Turns in one plane each, and the order they were made in; the first pair answered
turn Bilu:
 1.117 -0.992 -0.083 -0.617  0.432 -0.643 -0.115  0.446 -1.386 -1.263  0.003  2.255 -0.298  0.450  0.683  0.846 -0.247 -0.555 -0.556  1.226  ->  -0.349  0.117 -0.103  0.342  0.560  1.830 -1.022 -0.870  0.233 -0.618  1.539  1.769 -0.955 -0.275 -0.610  0.470  0.703  0.080  1.399 -0.522
-3.221  0.754  1.207 -0.625  1.569 -0.895 -0.732  0.405  2.152  1.012 -1.651  1.507 -3.027 -1.701  1.265 -2.021  0.814  1.394 -1.343  0.468  ->  -1.939 -0.417  1.578 -1.560  1.794 -1.833  0.103  1.679  0.867 -0.258 -1.721  2.926 -2.221 -1.343  1.129 -1.378  0.110  1.549 -2.620  1.461
 0.094  0.455  0.196  0.919 -0.717 -1.202 -0.498 -1.041  0.427  1.645 -2.195 -1.599 -0.147  0.772  2.658 -0.297  0.478 -1.560 -0.025  0.336  ->   2.090 -1.140  0.729 -0.969  0.166 -0.684  1.217  0.984 -1.813 -1.244 -0.027  2.100  1.918  0.811  0.442  0.689 -0.666 -0.288 -1.481  0.762
turn madiv:
-0.793  0.205 -1.004  0.293 -1.515 -0.960 -0.302 -2.252  0.149  0.865 -0.805 -2.377  0.805 -0.101  2.694 -1.633  0.979  0.649  1.127  1.569  ->  -0.394 -1.756 -0.996 -0.206  0.007 -0.469 -2.087 -0.914 -0.964 -1.022 -0.678 -1.153 -1.429 -0.154  2.477 -0.506  0.838 -0.457  0.688  3.050
 0.671 -1.178  0.424 -0.980 -0.193 -3.611 -0.466  1.577 -1.397 -2.931  0.000  1.533 -0.413  0.681  0.744  2.056 -1.508 -0.791 -0.925  2.317  ->  -0.751  2.313  0.316  0.251 -2.553 -3.587  1.613 -1.063  1.558  1.080 -0.311 -1.107  2.532  0.510  0.957  0.194 -0.897  0.518  0.646 -0.862
 1.085  0.731  0.783 -1.525 -1.575 -0.828  1.265 -0.419  0.162  0.204 -1.016  0.673  2.678  1.409  0.437 -1.096  0.184  0.781 -0.509 -0.319  ->  -1.067  0.813  0.280 -0.172 -0.536  0.913 -2.281 -1.292  1.763  0.698 -0.748 -0.543 -1.186  0.696  0.454 -1.207  1.425 -0.155  1.342 -0.469
 0.301  0.398 -0.709 -3.366 -1.345  0.943  3.137 -0.149 -0.558  1.722  1.437  0.490  2.184  0.643 -3.000 -0.128  0.187  1.189 -1.087 -2.067  ->  -1.867  0.338 -1.313 -1.973 -0.049  2.820 -0.937 -1.069  1.098  1.861  1.784 -0.770 -2.103 -0.128 -2.994  0.010  1.834 -0.142  1.227 -2.400
turn mig:
-1.281  2.294  1.075 -0.820  0.371  0.082  2.156 -1.075 -0.550 -0.381  0.576 -0.248  1.937  1.308  0.350 -1.484 -0.898  1.239  0.962  0.236  ->  -2.504  2.174  1.219 -0.481  1.562  1.180  0.022 -0.904  0.590  0.109 -0.668 -1.202 -0.043  0.033  0.093 -1.951 -0.874  0.443  1.538  0.089
 0.312  0.264  0.001  1.090  1.273  1.748  3.285  2.145  0.943  3.816  0.932 -0.298  3.385 -2.773 -4.688 -2.153 -2.868  0.294  0.629 -2.233  ->  -0.234  1.851 -0.692  2.500 -1.506  0.740  3.738  0.054  0.954  4.905  2.011 -1.259  3.844 -1.048 -2.953 -1.600 -1.140  0.727  2.264 -2.312
 1.305  0.910  0.278  0.402  1.483 -0.710  1.061  2.228  0.270  2.100 -1.125 -1.200  2.292  0.093 -0.579 -0.850  0.543 -0.644  0.205  0.248  ->   0.829  1.412 -0.055  0.798  0.834 -0.759  0.852  1.655  0.412  2.554 -1.122 -1.693  2.022  0.615 -0.056 -0.779  1.134 -0.568  0.775  0.168
Pairs:
Each pair is two turns apart.
 1.967 -0.812  0.803 -0.905  0.674 -0.424  2.059  0.868 -1.346 -0.422  0.937  0.915  2.995 -1.180 -1.660 -0.318 -0.755  1.318 -0.934 -1.399  ->   0.622 -0.103  0.051  0.454  0.049 -2.676  0.194 -0.460 -0.204  1.992 -2.773 -2.682  0.616 -0.674  1.695 -0.750 -0.029 -1.025 -1.059 -0.106 => madiv Bilu
 0.560  2.355  0.485 -2.711 -1.240  1.254  3.138  1.503 -0.003  1.247 -0.167  3.094  2.900 -0.278 -3.486 -3.130 -0.162  1.154  0.495 -2.376  ->  -0.737  1.815  0.570 -2.577  0.775  2.651  0.927  1.834  1.608  1.529 -1.398  2.154  0.602 -1.855 -4.233 -4.019 -0.294  0.025  0.742 -2.467 => mig mig
 0.353  0.304  0.323  1.492 -1.615 -0.012 -2.196 -1.486 -0.395 -2.569  1.025  0.541 -2.154  1.368  0.247  1.623  2.484 -0.950  1.967  1.175  ->   0.211  2.167  0.460  1.623 -3.414 -0.542  0.195 -2.566  0.613 -0.632  0.714 -0.348  0.696  1.535  0.511  0.433  2.366  0.221  1.974 -0.323 => madiv madiv
 1.576 -2.470 -0.304  0.765  1.173 -0.400 -1.622  1.472 -2.101 -2.505 -0.063  0.445 -2.021  0.574 -0.514  2.197 -0.128 -2.111  0.209  1.725  ->   2.750 -1.056  0.050  0.056 -0.628 -0.495  2.557  1.053 -2.126 -1.734  1.286  1.513  3.202  0.645 -1.663  1.254 -0.794  0.207 -0.312 -0.480 => Bilu madiv
-0.563  0.282  0.694 -0.076 -0.407 -1.853 -0.115 -0.844  0.229  0.372 -2.210 -1.217 -0.459  0.245  2.065 -0.074 -0.187 -0.670 -0.132  0.942  ->  -0.973  1.426  0.725  0.081 -0.759  0.318  1.072 -1.471  1.121  1.042  0.250 -0.468  1.671 -0.511 -0.114 -0.818  0.120  1.058  0.930 -1.350 => Bilu madiv
-1.875  2.409 -0.772  2.844  1.083  1.777 -1.155 -1.275  0.954  1.054  1.744 -0.234 -0.032  0.393 -0.048 -0.086  2.236  1.593  2.477 -1.717  ->  -0.191  0.886  0.415  0.411  2.911  1.982  1.142  1.559  0.472  0.111  0.771  1.601  3.026 -1.176 -2.290 -1.242 -0.521  2.154 -0.392 -2.060 => mig madiv
